18 42
23 50
->
23 50
18 42

3 -5 -3 -14 -1 -1 13 -6 20 -8 15 7 -7 28 -26
-8 0 -15 4 6 4 -5 1 4 11 -7 6 -1 22 -23
0 1 -3 -12 -3 -6 10 3 16 -10 11 -1 -11 44 -35
11 10 -1 4 -1 -7 9 7 3 0 7 -20 -7 -8 5
-7 6 -8 5 1 4 -4 0 1 4 -3 -3 -1 20 -18
-8 3 -6 7 -4 3 -10 13 -6 -2 -8 -20 -3 -2 0
->
-8 3 -6 7 -4 3 -10 13 -6 -2 -8 -20 -3 -2 0
3 -5 -3 -14 -1 -1 13 -6 20 -8 15 7 -7 28 -26
-8 0 -15 4 6 4 -5 1 4 11 -7 6 -1 22 -23
0 1 -3 -12 -3 -6 10 3 16 -10 11 -1 -11 44 -35
11 10 -1 4 -1 -7 9 7 3 0 7 -20 -7 -8 5
-7 6 -8 5 1 4 -4 0 1 4 -3 -3 -1 20 -18

-5 36 1 -9 -12 3 -6 -6
19 26 -15 27 10 7 -2 4
2 53 -6 4 -3 15 -15 1
-13 -10 14 -18 -4 10 -10 8
19 26 -16 29 13 9 -5 5
9 -3 -3 15 14 11 -6 12
->
9 -3 -3 15 14 11 -6 12
-5 36 1 -9 -12 3 -6 -6
19 26 -15 27 10 7 -2 4
2 53 -6 4 -3 15 -15 1
-13 -10 14 -18 -4 10 -10 8
19 26 -16 29 13 9 -5 5

3 -9 3 -15
26 -16 -4 -42
-14 -20 -10 -8
->
-14 -20 -10 -8
3 -9 3 -15
26 -16 -4 -42

-45 21 14 14 22 -45 -49 43 -41 14 -32 -5 -12 -9 43 -34
-26 -7 -23 -9 -43 -50 -13 -14 -15 41 -19 41 6 -15 21 -28
6 0 -30 3 41 49 -6 -27 -43 -18 -7 47 36 -29 25 -12
-28 -26 28 25 1 46 16 34 -21 -10 -46 -5 -36 -30 11 26
->
-28 -26 28 25 1 46 16 34 -21 -10 -46 -5 -36 -30 11 26
-45 21 14 14 22 -45 -49 43 -41 14 -32 -5 -12 -9 43 -34
-26 -7 -23 -9 -43 -50 -13 -14 -15 41 -19 41 6 -15 21 -28
6 0 -30 3 41 49 -6 -27 -43 -18 -7 47 36 -29 25 -12

15 -12 -16 -12
-12 5 35 -6
50 -25 -32 -11
-18 2 9 0
6 0 21 -27
-17 7 37 -2
42 -14 8 -35
51 -15 30 -32
40 -16 12 -23
3 -15 -45 8
1 -17 -45 16
->
1 -17 -45 16
15 -12 -16 -12
-12 5 35 -6
50 -25 -32 -11
-18 2 9 0
6 0 21 -27
-17 7 37 -2
42 -14 8 -35
51 -15 30 -32
40 -16 12 -23
3 -15 -45 8

-12 4 -1 -8 6 32 9 1 5 -42 -11 3 -12
5 0 4 5 -7 -23 -9 2 -6 39 8 -2 8
-8 8 1 -5 1 27 3 3 4 -42 -5 -1 -6
->
-8 8 1 -5 1 27 3 3 4 -42 -5 -1 -6
-12 4 -1 -8 6 32 9 1 5 -42 -11 3 -12
5 0 4 5 -7 -23 -9 2 -6 39 8 -2 8

-25 14 7 2 -13 13 11 18 -12
21 -1 -1 4 -13 -31 -18 1 -15
12 41 10 12 -39 4 -43 33 -39
27 -25 -9 0 3 -45 -5 -18 1
16 -14 -6 -2 2 -24 -3 -10 0
-17 6 -3 -12 8 46 13 2 7
->
-17 6 -3 -12 8 46 13 2 7
-25 14 7 2 -13 13 11 18 -12
21 -1 -1 4 -13 -31 -18 1 -15
12 41 10 12 -39 4 -43 33 -39
27 -25 -9 0 3 -45 -5 -18 1
16 -14 -6 -2 2 -24 -3 -10 0
---
-11 37
26 -42
-4 21
-14 26
15 -5
->
-11 37
26 -42
-4 21

-5 -16 6 -35
6 -11 -2 -9
5 -29 -3 -48
->
-5 -16
6 -11
5 -29

-9 10 7 12
37 -32 -25 -5
-1 8 13 18
43 -34 -32 40
->
-9 10
37 -32
-1 8

-10 -8 -35 39
-6 4 -3 3
-20 -16 -27 17
9 2 1 8
16 -6 -9 20
->
-10 -8
-6 4
-20 -16

13 14 30 36
31 2 32 4
24 -43 34 -19
->
13 14
31 2
24 -43

22 30 23 23
20 21 30 16
35 34 22 32
24 19 39 20
->
22 30
20 21
35 34
---
-29 -13 -46 6
-29 -13 -46 -10
-29 -13 -46 6
-29 -13 -46 6
-29 -13 -46 6
->
-13 -46
-13 -46

0 -4 -2
-1 1 4
23 4 11
-16 -38 41
2 -1 -1
->
-4 -2
1 4

-26 27 -36 -4
-5 -52 0 -1
-18 -24 -42 -5
0 -45 26 -2
->
27 -36
-52 0

27 -51 -1
-3 23 15
-26 47 -8
27 -54 3
26 -45 12
->
-51 -1
23 15

12 3 -9 -18 -16
19 12 6 2 -2
-12 -29 -42 -24 -43
-20 -25 -34 -23 -39
-7 3 17 29 33
->
3 -9
12 6

35 25 -40 30 -49
-8 -8 40 4 -21
->
25 -40
-8 40

40 -29 -28 -34
40 -22 13 -35
->
-29 -28
-22 13

11 7 1 33 -45
18 -36 -29 -15 -3
36 -33 -25 -16 -14
29 -15 12 6 -44
5 9 11 53 -46
->
7 1
-36 -29
